The rows of X fall into 4 groups, which share some directions, and each row is roughly a mix of its group's hidden directions.
X, 131 rows:
[[ 24  28  19 -17  21 -17 -28  23 -51  34]
 [ 33  27  16 -12  64 -32  -8 -12  -7 -12]
 [-16 -38 -62 -15 -17  -8  -2 -16  36  -5]
 [ 30  12 -23 -37  -6  18 -38  29 -26  39]
 [  6  37  17 -34  46 -28   5  -1   1  43]
 [-29 -35 -58  -8 -15  22  -1   4  34  20]
 [-13 -26  -6 -14 -16  21 -48 -36 -47 -12]
 [-17 -34 -65  10 -17  -9  11 -12  36  -5]
 [-26  -1  27 -16  20 -46 -16 -18 -26 -48]
 [-29 -30 -34 -46 -17  -5 -13  27   5  38]
 [  8  -6  36  40  21  -4  -9   0 -57  31]
 [  7  14  10  10  22  11  29  42  64   2]
 [  5  -1 -24 -18 -37 -48  25  -5  11 -49]
 [-36 -28 -50  11 -38 -10   3 -31  22  -3]
 [ 10  34  27   4  23  -7  28  50  40  15]
 [ 17  23   3  14  18 -18  48  40  44  13]
 [ 26 -39 -53  14  -2 -18  19 -35 -15 -21]
 [  1  19   9  21  34  22  -7  22  66 -21]
 [ 44  21  26 -42  36   5  -3  -5 -12 -37]
 [-37 -14   4 -14 -44  13 -11  -9 -49  36]
 [-28  -1  27  37 -22  13 -11  28 -24  52]
 [-64  24   6 -12 -29 -17  31 -17  -2  22]
 [ 29   0   3  -6  38   9 -26  -7  39 -56]
 [ 30   9  21   1  26 -10  47  43  39   0]
 [-17 -56   1 -13 -47  33 -22  11   6  13]
 [-39 -35 -15  -3 -63  18   2  19   3  13]
 [-22   5  43  37   7  38   9 -18 -26  39]
 [-29  -2 -25  -3 -45 -12  16  -9 -33  51]
 [-28 -34 -40   2 -56  23   1  19   6   7]
 [ 27  -2  49  12  34   6 -27 -30 -11 -39]
 [ 26  11   2   4  35   3  12  22  65 -30]
 [ 25  24  49 -21  44  18  -2  34 -12  12]
 [-13  31  53  -9  15  23   9 -20 -38  33]
 [-26  -9  19 -28 -35   5 -16 -11 -57  32]
 [  1 -54 -12  19 -39  35 -12   7   1 -38]
 [ 13 -10  -2  60 -40  -2  -2  16 -37  24]
 [-50  28 -28   6 -39 -25  33   9  -5  16]
 [-41 -34  -3   0 -63  27   5  -1   5  10]
 [ 20  62  -1 -12  25 -30 -28   0  25 -21]
 [ 37  -4 -25 -46  38   9   7  -2  22 -39]
 [-33 -34 -14  10 -62  34   2   9   8   6]
 [ 32  11  38  -4  52 -16 -18 -29 -10 -30]
 [-12  40 -32  -9   3 -31  33  30   5  43]
 [ 56   4 -13  16  49  -4 -21  20  -4 -29]
 [ -4 -11  13  26  23  40 -40  17 -26  46]
 [-22  -5 -29 -21 -27   3   2 -59   8 -41]
 [-30 -32 -15  11 -66  30   8   9   7  10]
 [  2 -36  23  34  28  35 -40   2 -27  20]
 [ 10  47  12  16  46 -40   5  -8 -17 -31]
 [ 36  21  28  -4  50  -6 -20  11  20 -42]
 [-53 -17   2 -15 -52  18  14 -10   7  31]
 [ 34  16   2   5  39  -6  17  26  56 -24]
 [ 29  20  17   8  26 -21  48  38  35   4]
 [ 29   7 -31 -29  22   5 -43  40  -3  33]
 [-36  -2  -2   7 -42  -4  27   6 -29  55]
 [-15 -40 -62  -1  -7  -2  11 -18  39  -8]
 [-28 -41   0 -15 -53  37   0  -6  13  27]
 [ 23  -1  23  12  43  19   0  24  46 -40]
 [ -4 -20 -48 -26 -27  -3  -6 -44  12 -39]
 [  9  28  26  10  26  -4  31  46  48  11]
 [  0  23  49  46 -16  -2  -3   8 -47  13]
 [-18  10  15  25  28  40 -16  14 -11  59]
 [ 30 -12  35  -3  43  -1 -41 -22 -11 -36]
 [-41 -24 -50 -12 -41  15 -11 -20  19  10]
 [ 12  10  18  12  30  10  21  28  66 -21]
 [-43 -22  -8   4 -46  13   6  -9 -34  42]
 [ 17   5  35   6  22  -5  50  47  24  18]
 [-50 -16 -10  -8 -61  10   9   6   3  28]
 [ 34  19  -4 -41  -2  12 -32  19 -39  38]
 [ 28  40   8  -6  41 -17 -33  -8  25 -39]
 [  0  34  29   8   8  32 -17  13 -30  57]
 [  0  17  24  44 -18  14  -1  11 -45  48]
 [ 39  39  16   3  60 -21  10 -16   0  -9]
 [ 32   3   4   3  42   7  -4   8  52 -45]
 [-26 -18 -46   3 -49  14  14  34   9  23]
 [ -7 -25  11  35  27  46 -39  13  -7  34]
 [ 21  45   9 -10  58 -40   7   3  -5   5]
 [ 32  31  -1 -51   9 -46   6   4 -29  -3]
 [-12 -25 -58 -18 -25  -9  -2 -34  26 -26]
 [ 38  24  10 -11  23 -13 -32  27 -42  36]
 [-44  -7  -7   0 -46   8  -6 -13 -41  41]
 [ 25  16  17   3  26 -11  45  43  43  10]
 [  3  20  26  16  24   7  30  46  51  11]
 [-29 -21   4  19 -36   4  44  16 -28  42]
 [ 22  28  12 -31  21 -45   9   4 -50  15]
 [ 37  26  29 -16  62 -21  -4 -16   0   3]
 [ 62  -4  -5  20  41   9 -24  16  -1 -30]
 [-48 -10   0  45 -37   3  -2   6  -5  44]
 [ -5  16  36  30  14  36   5  43 -22  37]
 [ -6 -44  34  50  30  20 -11 -22 -13  -7]
 [-24 -39   6 -13 -55  35  -5   0  11  33]
 [-41 -37  -9 -10 -58  23  -7  13   3  19]
 [ 12 -29 -21  -7 -29 -37  -1  -2   8 -63]
 [-20 -39 -25   4  -2   7   2 -11  53 -46]
 [-30 -44  -7   5 -57  34 -15  10   1   0]
 [-34  14  30  12 -13  -8  52 -37  17 -26]
 [ 16  25   6 -41  22 -59  18  -3 -23 -18]
 [-11 -39 -19  29 -46  34  -9   0  -2 -38]
 [-14 -13   2  39   8  38   9  46  -5  46]
 [ 24  34 -17 -48   6 -54  13  12 -12  -3]
 [  2 -23 -25 -17 -19  -3 -35 -44 -50 -16]
 [ -6  29  26   1  26  43  -2  -2  -8  60]
 [-22  53   0   0  -5 -35  47  -7   2  31]
 [-20 -25 -59  -5 -29 -15   3 -32  29 -17]
 [-21 -29 -35   7 -59  23   7  27   9  18]
 [  1  10  37  22  35  14  11  49  -1  42]
 [  9  38 -26 -28 -25 -52  34  12   8 -11]
 [-32 -14 -45 -15 -49  -8 -13 -38  11 -11]
 [-26 -48  -5  20 -34  19  36   5 -25  27]
 [ 13 -35 -44  43 -25 -21 -11  28  15 -18]
 [  9 -39  24  28  32   7 -48   8 -37  -2]
 [-10  -2 -40 -22 -25 -10   3 -51  14 -45]
 [ 35  11  -9  20  42 -12  15   9  51 -35]
 [ -1  17 -22 -44 -16  -3  24 -12  54 -33]
 [ 40 -22  22 -13  32   5  12   9  27 -55]
 [-24 -31 -66  -6 -20   4   3  -9  36   3]
 [-22 -37 -58 -21 -25   2  -9 -19  31   1]
 [ 12  22  51  20  17  -2   5 -10 -52  32]
 [ 41  11  14   0  51  -8   1  11  38 -39]
 [-18  -5 -32 -33 -30  -3  -7 -54  10 -36]
 [-15  -8  10  38  23  45 -31  17  -4  46]
 [-54  36  14  -3 -28 -24  33 -14  -5  25]
 [ 24  -4 -19 -40  20 -13   6 -36  20 -53]
 [-11  -5 -18  13 -33  63 -11   3  41  17]
 [-38 -27  -4  24 -23   1  35 -28  31 -38]
 [ -1 -30 -58 -36   2   2   0 -14  40 -16]
 [ 39  12  31  22  48  -8  17  43  -5   7]
 [ 27  21  41 -34   6 -27 -14 -33 -21 -35]
 [-21   7  17   5 -44 -41 -14 -51 -17 -14]
 [ 21  39  20 -22  17 -20  -2  11 -52  37]
 [ 21 -65  18  -1  18  23  25 -11  12 -31]]
Here is one row of each group, with its name. Which group are the others in?
[-24   3 -12   6 -38 -23  18 -17 -47  47] -> (100)
[ 12  32  38 -27  55 -22   2 -13   1  26] -> (6)
[-27  -8 -14  70 -34  -4  18  -8 -11   7] -> (96)
[  4   1 -44 -46  -7 -13  -2  11  48 -31] -> (129)

[-22   5 -27  -1 -40  13   3 -53 -11 -42] -> (96)
[-20 -32  26  19 -18  14  51  28 -15  33] -> (100)
[ 59 -28 -13   8  27  15 -33  28   2 -21] -> (6)
[ -9  15 -16 -12 -22  59 -27  22  17  40] -> (129)
[ 35  -5 -19  15  37 -11   9 -13  45 -46] -> (100)
[ 28  29   3 -47  15 -53  14  -1 -25 -10] -> (129)
[ 23   6  17  48  -3   9  13 -29  -5 -59] -> (6)
[-63  37  -1  -3 -16 -29  33 -12  -8   7] -> (6)
[-61  35   3  -7 -19 -23  37 -18  -4  14] -> (6)
[-30 -17  12  29 -13 -13  40 -32  27 -43] -> (129)
[ -4 -35 -54 -10 -15  -1 -12  13  43 -33] -> (129)
